One vector is turned by the same rotation once a tick. Each row is the vector after some number of ticks, and that number follows the row.
The counts run from 0 to 261.
[ -0.8 -12.7 -18.9  10.2  33.2  10.6  -4.7 -36.0 -27.8 -29.6  29.0   7.5
  22.6  13.9] | 244
[-27.5   9.8   0.1 -26.1  48.6  27.4   5.3 -29.8   4.3  -4.3  -6.1   4.4
  24.2   3.1] | 61
[-22.6   5.7 -22.6   1.9  31.2  31.6  16.3 -41.4 -10.6  18.1   2.2  -4.1
  29.2 -22.0] | 248
[-28.6 -19.1 -11.7 -16.5  19.8  26.7  26.8 -25.8  -5.9  24.9 -10.4 -11.8
  17.7 -36.0] | 87
[  2.9 -36.4  14.6 -14.7  22.5  11.1  -1.6 -13.1 -26.7 -47.4  19.0  11.8
  10.0  10.3] | 42
[-22.0 -47.6  -0.8 -20.5   5.6  11.0  28.7 -20.5 -15.0  17.1  -4.3  -8.0
   8.8 -39.0] | 177
[ 11.8 -39.4  -4.7   8.9   3.8  16.9   9.2 -15.4 -46.9 -25.1  18.9   1.8
  15.5 -23.8] | 106
[-29.6 -37.1  17.0 -47.2  31.3   7.2  14.6 -19.6   5.7  -8.4  -8.6   4.5
   1.8  -4.7] | 97
[-36.4  -3.6  -2.9 -30.9  46.1  19.5  10.2 -32.7   8.4   4.9  -6.2   2.9
  18.4  -0.5] | 98
[-18.8  11.6  -7.1 -12.6  48.3  32.5  -3.6 -33.0  -4.2 -15.3   2.5   6.8
  26.1  12.3] | 259
[ -7.6   5.5 -24.0  13.3  25.6  36.3   8.7 -30.6 -24.2  -0.4   9.1  -1.6
  32.2 -18.0] | 51
[-28.2 -22.4  24.2 -43.5  26.8  27.8  19.0  -8.7   6.8  -3.7 -18.6   3.4
   9.5 -19.3] | 76
[-24.1   0.4  -1.1 -14.9  24.1  46.7  20.7 -18.6  -8.5  12.9 -17.7  -6.8
  25.9 -30.5] | 18
[  3.1 -32.0  14.8 -11.4  23.7  11.5  -3.2 -13.0 -29.5 -50.4  21.1  15.5
  11.0  11.7] | 186
[  0.2 -37.9   4.6  -9.3  27.3  -0.1   1.0 -24.9 -28.4 -39.5  28.9  12.8
   9.2  13.7] | 170
[-12.4  18.2   1.9  -7.3  33.2  55.2   7.1 -15.8 -15.0  -9.4 -10.1   0.3
  32.1 -16.1] | 56
[-13.7   6.2 -30.2  10.8  31.6  28.3   4.6 -43.5 -19.9   4.6  17.0  -1.6
  29.5 -10.7] | 67
[-13.4  14.1  -0.2  -8.8  42.5  44.3  -4.2 -20.7 -12.1 -23.4  -2.0   8.7
  31.4   8.1] | 131
[-22.4   3.9   7.6 -22.5  28.3  48.9  17.5 -12.3  -4.8   2.7 -19.7  -1.8
  25.7 -23.9] | 2
[  4.9 -43.9  23.7 -15.5   9.9  19.5   8.7   1.5 -31.8 -41.2   8.5   7.3
   8.9  -8.6] | 21
[-21.7   1.6  10.4 -27.4  28.2  48.4  16.7 -12.5  -3.4   2.7 -19.2  -3.1
  23.9 -24.8] | 146
[  0.1 -16.6 -24.8  16.1  23.8  11.6  -3.3 -37.4 -32.8 -21.5  29.4   6.9
  23.1   3.0] | 228
[  2.4 -26.2  -8.0   1.2  28.5   6.2  -4.8 -33.9 -29.3 -40.0  30.4  10.3
  18.3  15.9] | 207
[-33.4 -42.6   6.0 -40.4  28.5  -3.1  17.7 -33.2   3.7   2.8  -1.7   0.9
   3.2  -7.8] | 81
[-17.7 -59.0   7.9 -30.9  23.7 -10.7  14.6 -26.5  -8.4 -14.0  12.1   5.2
  -0.3  -3.3] | 27
[ -5.7  14.2  -6.1   3.1  29.9  55.6   8.2 -14.8 -24.7 -10.8  -3.7  -0.3
  35.5 -19.4] | 163
[-29.6 -35.9  -6.6 -21.0  12.3  12.5  26.5 -28.9  -1.9  23.8  -5.9  -8.5
  10.7 -35.0] | 140
[-32.0   1.9 -11.8 -23.4  49.8  22.9   9.9 -39.6   7.5   7.0  -3.2   3.3
  22.1   2.0] | 189
[-14.8  13.9  -7.6  -2.4  26.6  54.1  12.7 -18.7 -16.1   6.6  -7.7  -2.8
  32.4 -27.4] | 216
[ 10.3 -10.4  11.1  -0.5  24.8  32.4  -4.3 -12.2 -34.5 -48.8  14.0  12.9
  23.6   7.2] | 4
[ -5.7  -2.7 -29.6  18.3  33.0  19.5   0.0 -44.2 -24.1  -8.5  22.7   3.5
  29.2  -1.6] | 30
[-30.4 -14.0 -17.6 -12.5  23.4  23.6  22.4 -35.1  -0.9  26.2  -6.8  -6.9
  21.2 -29.3] | 194
[-26.5  -6.2  18.0 -35.5  32.9  38.9  17.5  -7.2   0.1   3.0 -21.6   0.7
  18.7 -21.6] | 39
[-18.0  10.3   8.2 -21.3  37.1  48.9   9.5 -15.8  -2.6  -2.6 -16.9   1.6
  28.4 -15.8] | 93
[ -0.2 -49.6  25.7 -19.8   2.9  19.9  12.0   3.6 -30.6 -31.5   2.5   5.3
   9.2 -18.6] | 128
[-27.7 -46.9  -6.3 -25.4  13.6   2.5  27.6 -29.1  -6.3  18.3   0.9  -4.9
   7.3 -32.1] | 49
[ -1.2  -0.3  -3.8   1.2  38.7  23.6  -5.5 -26.7 -23.4 -38.5  17.0  14.0
  21.5  18.6] | 25
[ -5.5  -3.1 -17.4   4.5  40.1  17.7  -9.0 -37.9 -22.9 -26.6  22.8  11.2
  25.4  16.9] | 153
[  0.8 -52.6  -9.8   2.9   7.0  -0.5   9.5 -26.8 -38.8 -21.3  26.3   4.3
  11.0 -14.0] | 229
[-33.6 -25.2   7.7 -41.8  36.0   9.3  17.0 -28.9   9.8   5.4  -6.1   2.4
  10.4  -5.2] | 44
[-12.3 -56.4  20.4 -36.1  22.0  -1.7  11.5 -14.5 -10.6 -27.0   5.9   5.1
   4.3  -0.5] | 187
[-27.5   0.5  13.6 -32.6  35.3  37.8  15.4 -16.1   6.2  -1.0 -19.5   3.2
  20.6 -13.0] | 130
[ -1.3 -55.3   2.5  -4.6  -6.8  10.6  19.1 -13.2 -37.9 -13.5  12.9  -0.2
   7.0 -32.0] | 160
[  9.9 -30.8  19.2 -10.1  15.4  21.8  -0.3  -5.1 -35.5 -49.2  16.0  12.2
  16.0   2.8] | 202
[-17.7 -59.5  -0.9 -22.7  11.9 -11.0  18.5 -26.7 -17.0  -8.0  13.8   1.5
   2.1 -11.1] | 155
[ -0.8 -45.0  25.1 -21.3  16.1  13.2   4.4  -7.3 -25.2 -42.0  10.5  12.4
   7.5  -0.4] | 5
[-33.2 -11.6   9.3 -39.8  42.9  19.4  11.2 -25.9  11.8   1.4 -11.3   4.2
  14.2   0.8] | 7
[-32.8  -8.5 -17.8 -18.2  32.1  17.6  12.7 -43.7   2.1  22.8  -1.8  -3.1
  21.0 -18.8] | 66
[ -1.5  -7.4 -14.8   5.9  39.4  13.4  -7.5 -37.3 -23.9 -31.3  24.9  10.7
  23.0  16.5] | 9
[-20.6 -56.6  -1.3 -24.7  13.5  -9.6  23.4 -28.2 -10.5   6.5   7.9  -4.1
   2.7 -20.0] | 102
[-10.7 -59.6  -1.3 -17.6  16.8 -12.9   9.6 -27.6 -23.5 -20.9  23.1   6.2
   2.0   0.5] | 208
[-22.6 -28.1  11.0 -28.8  12.1  34.2  25.4  -7.1  -7.2  14.8 -16.3  -6.7
  15.4 -38.1] | 108
[-12.1   6.2 -11.1  -0.7  46.7  24.3  -4.3 -36.8 -14.0 -20.4  13.2  10.9
  26.6  16.6] | 206
[-25.4 -39.4  24.8 -47.2  23.0  14.6  17.8  -8.1  -3.4 -13.2 -11.5   5.2
   6.9 -12.2] | 257
[-25.3  -5.2 -10.5 -10.3  22.9  39.6  22.4 -26.3 -10.0  23.7 -10.6  -6.4
  25.3 -34.0] | 34
[-13.3   4.5 -30.6   8.3  32.6  28.6   5.0 -43.7 -16.1   7.7  10.8  -0.1
  29.6  -9.9] | 211
[-30.1 -22.8  -6.5 -20.4  15.9  20.4  26.8 -23.6  -6.2  26.2  -7.8 -10.5
  14.9 -36.4] | 231
[-32.3 -32.2  19.6 -44.9  33.0  15.3  13.5 -17.9   8.0  -4.0 -17.0   1.3
   7.5  -7.4] | 204
[  9.4  -2.4 -17.2  20.6  14.8  40.5   4.4 -19.0 -40.2 -20.7  14.0   0.9
  32.6 -17.3] | 89
[-18.6 -46.0  28.3 -43.6  23.4   5.7  15.5 -12.0  -0.9 -16.2  -3.6   6.7
   1.3  -2.7] | 150
[ -5.8 -54.5  12.4 -24.2  20.7  -8.3   6.2 -20.9 -18.1 -32.3  16.0  11.0
   0.5   6.3] | 224
[-36.6 -36.3  -0.2 -33.7  29.4  -0.4  18.2 -35.6   6.2  13.1  -3.1  -3.8
   9.3  -9.2] | 172
